A single turn carries every row of the set below to another of its rows. Some are shown first; where does it send the rows asked next?
q_82: [  1  -4 -15   0  -1   0  18  10 -10 -20  26 -12  17  19   3  35  -3  16
 -14   6 -47  15 -29   1  19  14   2 -22  -1 -39 -11  16  -5 -27  28  -1]
q_689: [  0  -6  32 -19  -5  -1 -17 -19  -5  -8  34  23   1  11  -2  10   2   8
  32  22  14   2   3  -3   6  -2 -15  41  -5 -37 -14 -28 -15  34   3  30]
q_429: [ -2   1 -18  -5 -15  -5  19   8   0 -22  22 -14  19  12   5  38  -8  16
  -4   5 -47  13 -31  -5  19  12   8 -13  -8 -33 -15  21  -4 -24  28   2]
q_5: [ 34  15   3  -4  11  -3 -29 -11  -7  12  -6  25 -12   3  13  -5  16  19
  35  26  18   6 -47   4  18 -41 -10  -9  22 -22   1 -18 -10  47  39  -1]
q_687: [  0  -6  -5 -44  14 -13 -37 -21   9 -20 -14   7   6  23  10  30 -22 -35
 -26   0 -19  30 -21 -11   7  14 -25 -32  29 -19 -15   2  -4  58  21 -19]
q_142: [ 22 -28 -32   9   8 -24  10 -17 -34 -34  12   2 -10 -10   2 -20  -1 -19
  -9 -14 -13 -44 -35  16  17  28  19  17  33 -11 -19  21 -25  14  -6 -16]
q_59: [ 11  -8 -16 -45   2 -15 -31 -20   6 -15 -14  18   7  30  16  31 -25 -31
 -23   5 -13  27 -20 -19   6  11 -23 -43  33 -16 -12   1  -9  52  26 -12]
q_588: [ -2   3 -24  -8  -9  -2  25  10 -12 -26  19  -4  20  22   1  35  -9  20
 -12  12 -43  11 -29  -5  21  13   7 -17   1 -34 -13  20  -8 -20  27  -1]
q_108: [ 21 -29 -28  14   9 -32   2 -17 -32 -31  13  -1 -16 -20  11 -19   2 -20
  -3 -21 -14 -38 -36  14  19  22  26  24  29 -13 -24  18 -27  19  -3  -9]
q_928: [ 10 -14  -5 -35  12 -18 -36 -24   4 -15 -12  14   2  27  17  28 -22 -36
 -26  -3 -18  33 -19 -12   7  13 -21 -46  28 -19 -11  -4  -8  51  26 -17]
q_384: [ 44 -19 -13   7 -30  17 -11 -40  14  -9  20  -9  -8   3 -18 -35 -26 -11
  17 -11  -2 -25 -72  -5  17  -5 -28 -18   6  28  10   9   1  10   3   6]
q_619: [  8  -7 -11 -41   5 -23 -40 -21   8 -15  -8  15   4  17  22  31 -27 -38
 -24  -4 -17  29 -21 -20   5  15 -16 -36  27 -17 -21   2 -10  57  23  -8]
q_87: [ 42  11  -2  -6   2 -12 -22 -14  -1  12  -1  22 -12  -4  25   4   6  21
  45  20  12   3 -45   2  22 -41   1 -13  19 -19   2 -17 -12  46  43   2]
q_485: [ 47   9   2   0  10  -7 -27 -12  -7  17   0  21 -14   2  20   1  11  15
  37  22  15   0 -43   8  22 -38 -10 -21  23 -22   9 -22 -13  42  41  -7]
q_143: [ 42 -18  -9   5 -30  13 -21 -44  22  -9  23 -16 -10  -2 -11 -25 -30 -19
  18 -19  -6 -20 -70  -5  12  -4 -30 -17   0  27   4   7   2  12   4  13]
q_700: [ 45 -24  -1  13 -20  17 -18 -41  14  -7  25 -13 -10   3 -16 -33 -24 -16
  13 -18  -7 -18 -73   0  15  -3 -31 -25   3  23  10   4   4   9   4   4]
q_434: [ 46  11  -7 -11   4  -6 -20 -14  -7  14  -3  24 -11   3  16  -2   3  18
  38  25  19  -2 -45   2  23 -40  -7 -17  28 -15   9 -19 -14  52  38  -4]
q_285: [-12 -35  29 -10 -27  11  -2  11   4  -6  35  -3   2  19  -6  -1   6  12
  11   4  -3  17 -13 -30   9  14  -7  38 -14 -22 -15 -10 -21  11  -9  24]
q_248: [ 22 -32 -24  19  18 -27   3 -21 -35 -33  13   0 -15 -11   6 -19   7 -24
  -7 -18 -15 -39 -33  25  17  26  19  14  28 -16 -18  15 -24  10  -1 -17]
q_492: [ -7 -39  38 -36  -8  -5  -4 -27  23 -29  13  11   4  25  16   9  -5 -15
  23  -2  -5  14   3  -8  11  35  -8  29   2 -10 -15  -1   4  52 -11 -12]
q_287: [ 13 -26 -27  13  20 -22   1 -22 -36 -37   9  -6 -17 -14  -3 -24   5 -21
  -9 -16 -13 -38 -35  24  19  19  15  28  30 -15 -20  15 -25  20  -6  -9]
q_440: [ 38 -20  -2   2 -21  24 -17 -43  22 -13  17 -17  -8   5 -15 -34 -19 -10
  17 -17  -4 -17 -73   6  12  -4 -37 -15   7  25   5   8  12  15   3   7]
q_595: [ -9  -2 -17  -5  -7   7  18  14  -5 -25  16 -17  16  21   0  29   7  22
 -12   6 -44  16 -35  -2  17  11   0 -10   0 -36 -16  22  -4 -23  25  -1]
q_515: [  4 -52  31 -23 -24  17  -3 -26  25 -21  27   3 -10  32  15 -18  -4   8
  24 -14   7  23 -19 -14   4  13 -23  24  -2   6 -12 -11  -1  35  -4  30]
q_292: [ -2 -33  19 -22  -5  -8  -2 -37   0 -28  23  -8 -14   6   0   6   6 -13
  34   0   4 -18  12   7  21  10  -2  51   6 -21  -1 -20 -19  43 -20   3]

q_287 -> q_5
q_59 -> q_142
q_619 -> q_108
Where do these go?
q_700 -> q_928
q_292 -> q_689

A single turn carries every row of the set below to another of its rows. Some are shown first; where does it send the rows asked next?
q_374: [ -3   5   0 -11 -37   0 -13  13  30  -9  12   9 -21  12  -2  32 -26  33
 -37 -34  -9  28  46  -7   5 -17]
q_66: [-11 -23  -7 -22 -28   8   2 -31   4  53 -14 -26   3 -19 -29  13  10  65
   0  16 -20   0  26  16  -8  15]
q_451: [ 33 -10 -15 -23 -22  31  -6 -45  32 -16 -14   1  16   2  27  22  36  39
 -12  -7  -4 -19  47 -17  45 -31]
q_106: [ 20   2  -2 -28  -4   1  11 -41  28   8  15  30   0 -52  -2  12   0  41
 -30  15  12  18  39  11  15  15]
q_576: [ 10 -31  21  -8 -10  17 -12 -10  21 -36 -35   1  -3  12   9  11  28  23
 -26  -3  -6   2  56  -7  49  11]
q_442: [-12   1   0  -7 -32  -4   2  11  34  -5   9  20 -17   5  -9  29 -10  41
 -44 -33 -10  19  54 -20   4 -10]
q_818: [ 24   5 -30 -11 -24   5  20 -27  36  39   0 -22 -19  -1  28   1  -4   4
   7  14 -14  13   8 -22  42 -24]
q_617: [ 18 -18 -14  -3 -18 -13  -9  -4  15   2 -36 -43 -25  15   4  16 -12  63
 -32 -23 -34   5   4   4  16  20]
q_121: [-11  -9   8 -18 -13  36   7 -26  18  14  16 -31 -21   4   3   6 -24 -12
  -1  -5 -35   1  34  45  27  -4]
q_154: [  4 -27 -19  -9  -3  38   6 -41 -10 -17 -20 -17 -28  10 -11   6 -12  38
 -21  12 -20 -22  26  30  -4  33]
q_857: [ 23 -19 -36 -37 -61  15  -8 -13  24 -16  13   3 -14 -22  30  -3  -3  39
 -29  -7 -15  22  32  11  48 -26]
q_770: [ 11 -10 -47  12 -15 -23 -28 -35  24  24 -22 -26   2  17  16  14  10  37
 -43 -28 -15  -8  10  13  19 -24]
q_98: [ -8 -46   6   4 -18  -2 -14  -6 -27  29 -19 -13  23 -11   3  15  33  30
 -27 -16 -17 -13  22  20  19 -16]
q_462: [ -6 -29  24 -16 -18  48  -9   2 -14   8  26 -11 -10  -9 -30   9  23  23
  13  -3   2   8  28  12  27  -6]
q_720: [ 24  -7  -9  32  12   5  -5 -14 -14  -3 -14   0  13 -16  -1   7  41  23
 -21  20  19  18  30   7  14   4]
q_507: [  0   2 -13 -18 -37   3  -1  12  31 -12  21   7 -19  24  -3  37 -20  35
 -38 -33   4  30  45  -3   3 -13]
q_717: [ 32 -24  -8 -37  -3  13  27 -24  20   6  18 -26 -34  -7  -6  -6 -36  37
  -5 -17 -26 -12  39  20  27  27]
q_936: [-17  18 -16 -28 -22  -9  17   0  57  16 -18  -1 -30  16  11  -3   1  13
 -22 -43   0  -5  43   5   4 -13]
q_62: [-10 -26 -16 -32 -25   5  12 -38  -3  54  -6 -22   4 -23 -27  20  11  54
  -4  10 -14  -4  19  17 -10  15]
q_718: [ -8 -41 -31 -29 -27  23  -6 -18   0  25  13 -23  -7 -33  -4  -6  14  32
  16  20 -11  24  21 -33  10  13]
q_433: [ 37 -11 -16 -24 -24   6 -11 -37  49 -22 -15   6  30 -11  20  34  34  31
 -16 -14  -7 -13  40  -7  32 -22]
q_28: [ 40 -10 -14 -19 -18  13 -14 -28  39 -18 -15  10  30   0  21  28  32  40
 -10 -14 -10 -15  47 -14  34 -29]
q_475: [ -3 -20   0  -3 -10  30   1 -15  24  -3  21 -24 -25   9   1  -3 -23  -8
  -2  -8 -42   0  24  45  29  -2]
q_953: [ -7 -33 -30 -13 -37  48 -17 -19   2 -27  23   8 -30   6 -14 -12  22  32
 -13  -7  22   8  31  20   7 -18]
q_896: [ 24  -3 -49 -29 -23  21  14 -44  27   9   0 -23  -7 -32  -1   1   5  65
  14  10   8  -2  23  35   2  16]
q_762: [ 54  -8  15   5   7 -26  23  -3  31  -2 -15  -2  -8 -19  15  -1  23  42
 -16 -17   4  14  17   3  30  -3]
q_407: [ 22 -21 -16  17   4 -17 -15 -44  -4  11   4 -23 -28   2  11   8  23  44
  -4  -6  43  10   4   2   4   1]
q_830: [ 33  25 -42 -25  -5   0   4 -52  48  13   7  -1 -11  10  13  28 -20  23
  -7 -20 -15  -9  35 -13  12 -23]
q_309: [ 19 -33 -21  25   4 -13 -15 -45   4  10  11 -15 -19   7   8   5  37  41
   5  -7  31  -4   2  -6  12  -8]
q_204: [-28   8 -34 -15 -17   7  10  -4  11  14   8   0  -9 -10   8   0  -4  -6
 -23  -1  11  13  78  14   1  11]
q_545: [  7   9   8 -44  -6  30  -7 -31  33  -7  33   8 -28 -20 -18  27 -16  36
   7 -12  -2  14  33 -14   7  11]
q_981: [  8 -21  -8 -11 -52   8  17  14  21  13 -15  -7 -11  25  -5   3  -1  24
 -58   0 -44  18  29  -2  12 -22]
q_586: [ -2 -22 -24 -42 -31   4   9 -25   2  52 -16 -21  17 -26 -18  18   7  40
   8  12 -21   0  20  20 -13   7]
q_878: [-16 -16  12 -20  -5  38   8 -24  15   9  19 -25 -17  12  19   7 -22  -3
   5  -2 -36   0  41  38  21  -1]
q_319: [-12 -24  -3 -15  -3  10  14   3  -4  -1 -34  -9  15   6  11   7  32   9
  -1 -29 -19 -28  62   7  -9  -5]
q_464: [ 24 -33 -16  36 -11 -19  -9 -46   1  12   7 -17 -25   2   6   5  30  32
   6  -3  24  -5   2  -7  12 -18]
q_21: [ -4 -25 -17 -15 -23  19  14 -15  24  23 -39 -17 -16   8  -1  -3  37  36
  17   4 -11  -4  -5 -36  -8 -11]
q_856: [  4 -25 -24  -7 -22   7   7 -23  -9 -12  -5  11 -27  -6  13  15  19  42
  28  -5  45   3  43 -29   8  -1]
q_667: [ -1  -5 -16  -3  -6 -10  25 -25  37  25  13 -22 -19 -19  33 -14 -10   1
 -22  -1 -31   8  10  33 -13   0]
q_221: [ 15  -8 -24 -12 -44  22 -10 -28   8 -27 -38  19  -8   7  27  16  19  42
 -41 -10 -15 -11   9  16  17 -38]

q_28 -> q_309
q_464 -> q_66
q_762 -> q_21
Where do these go?
q_451 -> q_407
q_545 -> q_830
q_106 -> q_818
q_981 -> q_576
q_717 -> q_936

